In the rows, 128 means zero.
runs of hidden systems:
Kad, seq 1 (11 x 20):
[[139 137 120 136 116  58 109 137  87 153 127 128 182 173 172 106  78 140
  127 127]
 [110 112 101  70 152 154 119 162 132 143  72 165 109 107 105  78 135  89
  134 102]
 [109 143 119 193 129 213 135 121 139 119 164 119 120 113 159 104 161 139
  118 160]
 [161 140 159 127 152  97 117 142 127 126 168  93  81 119 135 146  59 155
   89 127]
 [128 133 152  79 139 106 111 109 153 108  87 131 141 102  82 179 197 140
  141 110]
 [101 140 139 155  64 117 146 118 103 152 158 130 199 165 154 124 144 128
  146 104]
 [113 121 104  97 134 123 140 137 122 143 105 141 107 143  99  78  32 117
  149 123]
 [144 138  87 139 153 199 138 131 142 118 104 135 109  86 131 160 165 101
  160 190]
 [175  93 141 178 119 115 167 142 111 119 185 105 112 146 166 156 126 144
   75 125]
 [136 117 129  92 150  47  86  71 129 100 100 139  98 125  96 123 133 149
  120 100]
 [ 87 139 140 127 116 114  87 134 136 158 132 132 181 124 152 127 198  77
  172 138]]
Kad, seq 2 (11 x 20):
[[134 165 174 113 149 148 117 149 136 134  80 109 115 154 111 164  82 197
  103 141]
 [122 191 162 111  90 130 163 134 100 113  93 151 124 112 110 183 173 117
  130 107]
 [ 91 136 146 150  74  86 212 113 143  97 152 146 149 139 110 101 110 117
  134 132]
 [151 145  88 118 158  93 149 109 134 122 116 155 164  91 129 109  65 116
  176 173]
 [183  88  67 122 148 150 149 162 113 127 147 131 156  71 139 129 163  90
  136 130]
 [153  66  81 147 125 141 115  79 126 112 180 109 109 130 149  99 141 158
   91  92]
 [120 120 139 119 159  97  30  81 128 159 152 107  85 128 128 145 121 115
  148 120]
 [106  99 167 121 132 151  77 185 145 158 108  95 144 175 108 158 169 124
  134 141]
 [111 154 139 132  92 162 131 140 107 145  69 137 126 200 152 127 110 181
   98 117]
 [ 98 186 164 127 118 137 154 136 108 121  92 170  58 120 113 126 114  90
  131 126]
 [112 149 156 162 133 117 194 149 170  76 132 131 135 109 110 128 148 119
  124 193]]
Bal, seq 3 (11 x 20):
[[163  83 130 147 107 162 169 160  85 120 124 134 115 156 124 155 169 145
   83  80]
 [112 148 151 105 115  50 173  96 185 103 137 140 149 112 150 103 120 149
   96 118]
 [ 96 113 111 150 142 161  93  67 112 158 159 155 128 115 128  87 130  95
  187 111]
 [116 126 138 142 136 188 153 225 134 103 139 100 123 125  84 103 144 120
  111 147]
 [144 180 105  73 138  85  84 131 161 138  89 114 146  97 179 143 134 136
  117 153]
 [148 111 141 145 145 171  88  77  81 139 129 135  66 137 111 171 128 153
  125  85]
 [104 137 188 152  91  93 165 152 143 104 154  88 154 174 101 149 116 153
  112 145]
 [115 129  96  89 103 105 144  98 139 178  92 158 174 131 156 125  94  99
  180 137]
 [166 117  95 163 157 173 167 145  72  89 126 157  88 101  90 114 120 106
  138 130]
 [137 126 128 139 130  59 113 170 152 106 164  96 121 129 176 118 159 108
   82 165]
 [135  64 128  88 168 142  89  82 160 173  98 149 136 130 138 130 144 153
  135  92]]
fere, seq 4 (11 x 20):
[[157 121  97 116 156 178 106  62 142 166 108 151 145  98 165 147 109 163
  150 128]
 [136 140 105 145 105 141  61 123  86 115 148  94  74 145 145 143 182 127
   98 110]
 [ 77 107 147 126  95  82 119  97 182 128 128  98 115 188 121 124 108 148
  123 151]
 [ 99 178 153 111 124 161 127 121 117 141  68 155 130 120  88 161 126 106
  191 147]
 [131 125 117 129 119 161 169 209 110  86 123 112  85 136  79  99 122 119
   88 120]
 [141 138 151 164 136 106 211  99 155 101 152 152 160 110 149 123  93 161
  117 150]
 [163 147 153 116 182  92  99 145 103 124 110 171 151  81 143 144 181 112
  134 117]
 [135  64  88 112 131 109 105 137 116 128 148 115 165 146 113  65 127 148
  108  77]
 [114 144 129 119  98 143 132  64 135 190 168 138 142 107 182 138  92 115
  159  97]
 [129 111 122 120 156 157  65 147 146 145 150  91  59 109 126 155 158  79
  133 160]
 [132 129  82 135  93 122 117 126 132 103 123  67 148 176 107 140  90 173
  130 184]]
rus, seq 5 (11 x 20):
[[126 137 109 158  77 113 164 146 123 109 120 101 177 192 140 140 104 162
  124 182]
 [147 129  77  87 135 159 136 101 150 143  72 164  90  89 164 143 141 105
  130 143]
 [106 110 121 159 153 125  80 128  98 101 184 128  94 119  95  63 153 102
  125  99]
 [123 176 158 129 114  83 121 178 162 131 133  79 169 149 165 152 115 145
  105 181]
 [148 109 123  89 165 179 129 139 131 149  48 168 150 116 113 142 155 150
  133 105]
 [ 93 153 118 142  67 128 136  95  85  98 174 123 128 123  92  87 145 118
  128  65]
 [113 144 182 112 119  84 156 146 183 157 147 112  91 127 163 161  86 100
  109 155]
 [158  81 135 145 207 175 130 137 121 128 105 148 155 117  72 131 107 160
  160 141]
 [156 155  70 152  58 116 147 115  58 105 154 108 156 138 143 151 137 127
  132 117]
 [131 101 128  91 130  86 126  98 183 145 115 137  66 130 188 134 132 116
   81 124]
 [100 109 148 158 190 143  74 100 141 130 147 134 164 119  89  97 141 136
  181 147]]
Zod, seq 6 (11 x 20):
[[107 151 139 108 111 173 144  46 157 154 133 145 116  85 126 163 117 131
  161 107]
 [135  83 148 176 174 139  85 157  84 117 165 115  95 159  84 105 124 117
  132 129]
 [123 175 124  88  92  51 150 170 147 129  94 119 154 144 159 122  98 123
  108 155]
 [143 112 108 109 140 201 155  82 139 144 118 143 145  80 107 169 133 135
  175 122]
 [138  93 142 200 142 129 130 154  84  98 176 129 108 155 124  88 152 127
   96 114]
 [120 165 136  81  93  41 119 107 169 148 116 121 126 133 186 147 101 122
  112 141]
 [138  95  89 108 163 195  93 107 134 144 102 128 148 101  86 145 155 136
  179 128]
 [110 130 132 167 107 145 154 190 101  97 147 127 120 150 134  62 150 128
   74 107]
 [113 182 156 100 103  92 142  79 175 143 132 116  92 110 153 172  84 136
  123 143]
 [157 100 109 149 186 164  70 124  81 131 113 134 134 127  81 151 139 125
  179 147]
 [118 136 145 127  94  97 173 195 106 123 107 143 168 159 149  85 141 129
   79  99]]
rus, seq 7 (11 x 20):
[[153 122 149  97 166 152 148 124 162 143 134 157  99  54 155 145 162 105
  107  98]
 [125 107 152 152 149 122 119 126 104 125 190 117 173 121  98  72 104 162
  123  74]
 [142 138 129  92  77 104 148 133 157 164 137  82 176 136 156 200 100 143
  136 144]
 [144  68 118 118 152 196 126  81 125 165 102 155  88 135 121 147 128 147
  133  92]
 [ 97 151 112 161  92 104  95  85  91 116 179 100 112 155 110 103  82 117
  161 138]
 [143 114 134 121 140 102 121 167 153 149  90 110  86 159 157 186 123  96
  128 198]
 [137 114 104 161 179 175 106 115 101  84  72 159 123 135 100  91 164 168
  129 142]
 [109 196 103 131  73  74 123 138  94 105 136 132 142 122 157 101 160  84
  131 129]
 [107 100 170  94 157 119 146 169 204 131 107 143 102 116 138 109 165 111
   82 131]
 [115 162 153 149 161 181 132 130 118 114 151 134 195  82  88  94 127 163
  157 114]
 [152 141 117  91  71 112 171 176  98 158 149 113 150 120 149 154 102 102
  111  85]]
fak, seq 8 (11 x 20):
[[ 75 137 168 115 102 113 136 117 115 110 137 142 100 138  48 100 120 113
  139  69]
 [133 174 141 135  90  93 149 181  91 147 149 109 170 137 137 158  99  84
  158 151]
 [148 112 131 115 180 177 190 138 147 159 101 178 156  88 124 116  86 127
  151 135]
 [134 119  46 143 112 142 145  96 117  69 156 108 119 103  89  89 119 133
  136 145]
 [184  73 112 142 127  71 134 123 139 134 153  96 140 158 177 174 121 146
  106 159]
 [ 89 100 157 136 138 146 115  73 161 149 100 158 166 163 141  92 141 183
  118  99]
 [100 155  80 105  78 136  63 129 111 144 139  98 128 131 154 110 169  95
  128 107]
 [123 125 163 101 157 146 112 183 183 153 101 105  81 124 145 173 137 108
  116 171]
 [106 175 169 171 168 171 108  98 102 100 116 152  79 115  90 115 121 148
  138 133]
 [172 133 110 115 113  73 125 157  44 106 117 137 111 132 104 158 140 101
  129  96]
 [120 125 175 115 107 113 228 145 158 118 107 156 158 131 115 155 138 138
  113 122]]
Laged, seq 9 (11 x 20):
[[120 197 153 129 124 148 127 111 160 146 133 121 147  78 163 181 148 114
  159 172]
 [159 114 176 111 195 131 121 185 109 139 126 144 113  99 110 117 112 140
   99  82]
 [149 151 103 122  80  99 175  95 122  63 139 105 134 121  99 141 120 175
   98 116]
 [135 102 151 135 103 123 160 129 128 186 182 118 163 127 146 183 108  84
  173 124]
 [113  80 110 118 171 117 127 158 130 110 114 140 155 133  65  50 112 126
  145 125]
 [138 162  39 120  70 127 123 140 119 103 113  96 132 131 161 137 142 107
  129 179]
 [148  68 128 149 167 181  89 118 114 185 145 126  87 142 159 149 108 122
  136 126]
 [103 142 145 155 147  80  78  93 109  80 103 135 109 165  92  95 148 163
  127 139]
 [106 162 149 112  71 136 140 143 143 162  89 128 142 163 181 173 166 118
  111 136]
 [112 120 163 134 177 197 150 107 132 149 122 180 119  92 120  88 114 142
  135  85]
 [110 197 135 114 114  73 129 127 136  75 143 113  81  87 105 123 136 100
  116 140]]
fak, seq 10 (11 x 20):
[[121 158 148 128  85 147 138  92 146 131 128 129  74 123 176 177 180 132
   83 108]
 [ 83 120 189 122 147  84  98 119 137 141 142 150  80 129  98 121 146  69
  151 111]
 [112 204 151 143 139 106 117 192  93 108  99 137 167 132 121 109 128 119
  141 160]
 [180 160 122  98 154 155 172 143 112 126 121 158 135  49 138 144 119 135
  116  97]
 [130  92 121 123 124 119 176 124 148  76 173 108 106 104  54 105 111 127
  121 111]
 [141 123 138 169 105  80 143 128 108 135 181  97 175 162 152 134  70 149
  130 151]
 [139  94 112  98 144 149 126 109 132 183  93 157 202 135 148 113 104 158
  153  97]
 [100 113  53 112  82 194 120 125 156 117 124  92 122 130 120 105 159 121
  128 142]
 [138 108 124 145 139 126  98 121 160 149 143  98  57 149 172 172 115 108
  117 186]
 [115 125 165 150 183 121  75  92 114 123  69 164 109 161 102 126 145 162
  141 137]
 [133 169 106 126  83 120 110 144  66 106  95 138 126 140 133 138 204 117
  106  98]]
fere, seq 11 (11 x 20):
[[156 114  65  88  79 122 111  98 113 139 124  88 141 155 128 151  79 174
  120 107]
 [105 140 177 135  97 182 131  91 149 158 125 128  94 138 150 188 168 135
  117 110]
 [104 110 144 181 135 117 107 156 112 102 122 120  88 180  94 135 147  94
  149 189]
 [124 154  96  85  86  78 181 147 142 113  75 131 156 143 115 130  89 120
  138 158]
 [133 143 146 122 160 201 174 154 132 131  78 178 124  97 128 116 144 151
  106 102]
 [149 121 119 196 154 106 136 120  84  77 176 146 106 120 132  75 137 131
  101 122]
 [119 145 137  88 127  32 114  97 177 131 147 124 170  93 161 117 136 117
  126 118]
 [116 119 130  90 172 182  58 136 132 172 110 128 163 104 104 111 136 142
  155  92]
 [137 116  94 144  90 156 120 116  79 137 192  85  90 140 115 128  77 122
  129  94]
 [120 132 161 126 104 113 148 106 197 141 160  89 103 118 152 199 135 111
  126 168]
 [138 131 135 147 162 154  94 171 114 124  76 115 154 156  97 168 154 141
  162 191]]
Zod, seq 12 (11 x 20):
[[131  89 117 164 160 135 125  53 157  99 133 148 144 126 137 105 169 171
  119 139]
 [117 125  93 104 108  86  75 136 109 140 158 122  97 115 160  83 152  72
  107  88]
 [100 141 156  79 134 157  93 156 204 144 107  77 129 125 117 153 141 160
  106 146]
 [115 186  91 159 133 193 114 116  87  90 121 135 128 106 107  79 115 152
  146 137]
 [139 154 181 120 105 121 148 169  83 145 140 121  82 137 113 170  91 115
  106  84]
 [116 138 169 155 137 102 135 101 138 126  97 131 168 169 106 176 116 163
  169 183]
 [138  95  91 130 135 121 157 130  79 150 122 184 154 125 131  85 100  82
  171 105]
 [137  67 150 108 113 103 193 153 187 118 152 111 119 129 114 148 148 121
   87 121]
 [134 139  83 165 142 122 111  80 160 111 156 126 133  96 180 118 146 120
  144 196]
 [173 109  98  91 157 137  79 154 104 154 129 125 108 104 161 118 132 133
   87  71]
 [ 97 163 144 122  85 131 107 119 156  95 105  92 147 154 109 145 188 181
   95 123]]
Bal, seq 13 (11 x 20):
[[ 99 130 138 174 125 207 164 120 172 149 138 121 153 134 152 133 119 138
  155 185]
 [129 156  72 119 123 147 114 179  94 121  77 125 134 159 134  69  80 146
  117 147]
 [137 135  85 110 112 102 102 106 127  83  92 120  66 127 118 160 193 106
  116 152]
 [122 114 208 177 161 123 135 116 136 145 114 168 107 165 164 152 160 141
  107 137]
 [100 119 157 105 113  79 121 136  99 141 116 151 176 158  94  83 112 135
  129  59]
 [109 149 122 104 103 133 173 109 140 119 148 146 136  59  94 142 169  70
  169 113]
 [139 150 153 154 183 149 137 170 133 154 166 135 104  82 165 114  80 100
  128 155]
 [155  99  99  90 152  97  56 160 119 135 141  71 130 130  98 125 105 140
  121 116]
 [162 110 121 122 111 159 143  91 152 127 130  98 144 110 127 217 174 166
  126 132]
 [132 154 146 155 108 147 167 103 119 143 137 136 138 153 177 117  53 188
   98 122]
 [ 89 118  71 125  85 103 119 102 124  97 129 111 110 165  87  82 102 114
  151 145]]
Laged, seq 14 (11 x 20):
[[124  92 133 106 104 175 156 126 157 124 105 123  77 130  95 178 184 121
  108 111]
 [114 159 176 197 165 143 154 117 140 123 163 136 152 117 141 112  89 151
  151 181]
 [155 139 118  69 139  41 125 158 112 137  86 155 125 119 144 131 116  98
  118 107]
 [144  78  97 139 108 186 174 113 139  97 145 123 131 112 110 141 191 143
  102 108]
 [110 160 148 173 130 105 110 112 120 148 203 111 149 117 162 100  73 115
  155 149]
 [131  97 109  46 140  76  80 145 149 142  73 123 127 136 104 129 142 120
  128 102]
 [129 140  96 170 104 220 140 130 108  99 129 107 154 130 107 142 176 165
  132 143]
 [118 158 152 141 133 116 105 132 100 175 153 127  93 144 165 118  38 113
  136 129]
 [124  89 128  77 141 101 123 101 156 106  59 143  93 143  76 151 161 138
  128 122]
 [124 164 147 194 111 178 174 152 120 111 144 129 159 128 149 147 176 124
  135 174]
 [140 125 139 111 159  93 135 140 121 168 127 162 111 118 174  84  59 119
  101  92]]

runs to name:
seq 15 (2 x 20):
[[164 167 138 159 121 139 168 100  61 115 124 164  89 113 143 159 100 138
  117 109]
 [114  87 188 125 116  75 176 115 155 123 157 143  80 140 112 143 130  98
  108 106]]
 : Laged
seq 16 (2 x 20):
[[114 186 121 137 110 156  91  57  92 144 144 126 123 109 125 161 103 129
  181 122]
 [132  90 166 144 147 138 107 190  80 158 123 119 130 189  84 131  91 136
  133 101]]
 : Zod
seq 17 (2 x 20):
[[158 126 174 138 150 114 139 147 133 114 103 116  62 149 127 201 128 134
  103 166]
 [132 110 121 143 118 102 158 125 121  79  82 139 177 162  75 140 185 156
  137 151]]
 : fere
seq 18 (2 x 20):
[[126 127 137 142 157 155 175 136 137 104 133 170  61  85 138  74 129 107
   86 110]
 [139 149 144 131 167  76 122 149 134  98 183 106 169  75 105  98  99 129
  138 133]]
 : rus
seq 19 (2 x 20):
[[178  97 101 111 154 188 172 157 136 135 159 115 120  73 126 137 110 137
   99 103]
 [152 118 109 138 123 134 112  51 112  91 173 106 101 102  99 160 157 164
  120  97]]
 : Kad
seq 20 (2 x 20):
[[128 136  99 166 151 149 124 125 152  77 124 136  95 114 163  76 172 151
   79 161]
 [138 187 133  89 130 106  77 111 112 136 123 135  73  85 161 147 148 113
  105  89]]
 : Zod
seq 21 (2 x 20):
[[ 96 185 135 113 105 146  91 142 139 156 175  74 175 109 137 115  79 148
  143 122]
 [135 127 138  74 128 190 150 151 142 158 112 106 126 104  83 169  80 148
  139  95]]
 : Kad
seq 22 (2 x 20):
[[ 98 107 110 125  85 139 225 127 161 114 115 149 134 140 109 101 108 104
  139 149]
 [165  87 115 151 163 135 165 114 148 121 170 139  66  92 143 149 113  89
  129 166]]
 : Zod
seq 23 (2 x 20):
[[112 208 168 147 158 121  93 154 136  96 137 105 107 103 132 118 118 150
  105 163]
 [146 199 141 103 140 124 103 125  74 141 112 136 164  94 109 157  94 149
  165  97]]
 : Zod
seq 24 (2 x 20):
[[153  87 111 132 143 151 137 206  95 132 125 101 107 162  77 123  66 122
  126 142]
 [167 171  97 122 115 121 123  99 115  76 108  97 104 116 112 187 134 176
  112 151]]
 : rus
seq 25 (2 x 20):
[[147 148  92 136 106  94 182 129 127  80 162 139 118  90 154  78 123 130
   77 110]
 [143 106 151 100 144  55 123 102 179 133 185  93 166  95 129 138 105 141
  125 116]]
 : fak
seq 26 (2 x 20):
[[141 116 118 138 182 136  93  94 154 150 111 137  79 131 184 116  83 156
  110 162]
 [151 132 171 136 177 137  84 172 101 121 126 124 102 106 112 165 192 110
  117 118]]
 : Kad
seq 27 (2 x 20):
[[126 190 161 153 133 108 168 144 134 109 144 146  95  79 148 150 147  81
  130 164]
 [150 131 158 134 198  83 149 131 114 101 139 171 135  76 102  91 111 117
  137 112]]
 : fak
seq 28 (2 x 20):
[[125 142 111 108  75 158 117 173 125 139  94  87 146 180 147 140 141 173
   80 118]
 [103 136 159 105 107 180 126  82 159 179 137 130  71 115 147 174 121 111
  137 106]]
 : fak
seq 29 (2 x 20):
[[120 173  94 156 131 156  63 104  85 110  86 135 135 135 132 130 181 142
  156 151]
 [111 118 160 123  93 114 149 189 147 163 162 107  87 150 170 120 103  85
   86 116]]
 : Kad
seq 30 (2 x 20):
[[110 127 118 122 120 161 141 153 165 144 144  95  62 135 119 145  72  93
  143 185]
 [174 131 114 157 190 168  95 155  83 103 115 115  86 117  96 147 106 146
  130 161]]
 : rus
seq 31 (2 x 20):
[[147  88 135  90 138 140 166 164 152 142 178 111 128  70 105 128 118  97
  118  77]
 [164 105 118 178 155 168 136 125 130 149 194 105 179  98 156 148 121 138
  150 159]]
 : fere
seq 32 (2 x 20):
[[119 163 107  89 129 204 138 116 139 121 107 130  91  74  92 122 101 140
  135 103]
 [158 104 110 154 120 117 136 145  97  94 173  89  78 137  72 176 111  97
  146 157]]
 : fak
seq 33 (2 x 20):
[[134 166 109  86 136  55 124 102 144 133 143 146 122  61 155 127 114  75
  148 128]
 [153  72 145 163 182 172  98 126 108 153 182 126  86 115 114 147 119 107
  148 119]]
 : Bal
seq 34 (2 x 20):
[[115 146 148 173  89  90 160  86 103 147 128 156 159 172 163 156 113 118
  165 160]
 [ 98  87 145 106 147 119 141 156 142 158  94 185 122 136 130  76 158  80
  132 103]]
 : Laged
seq 35 (2 x 20):
[[141 133 105 146 126 152 105 108  65 121 131 146 102 134 145  78 122 161
   91  61]
 [ 75 156 147 111 125 123  80 117 167 120 158 101  56 103 101 120 140  83
  132 135]]
 : Kad
seq 36 (2 x 20):
[[151  91 107 159 181 164 182 146 111 123 121 177 147 100 110 102 111 104
  167 162]
 [160 120  46 135 118  92 156 101 122  76 128 130 133 124 139  91 103 152
  108 157]]
 : fak
seq 37 (2 x 20):
[[158 131  70 132 137 153  71 123  59 135 100 121 171 137 112 146 141 143
  173 130]
 [150 128 126 122  78 146 191 154 131 102 124 111  75 133 141 171 153 132
   68 120]]
 : Bal
seq 38 (2 x 20):
[[116 158 142  96  84 133 136 132 121  85 103 100 134 138  63 149 155 178
  101  87]
 [ 82 171 156 180 100 170 131 109 106 153 151 137 123 145 136 138 116  91
  179 158]]
 : Zod
seq 39 (2 x 20):
[[ 82 159 160  86  72  97 146 124 151 150  89 134 124 164 160 115 117 146
   86  89]
 [ 88 165 150 109 122 150  97 107 149 160 161 120 145  79 114 150 152  74
  192 123]]
 : fak
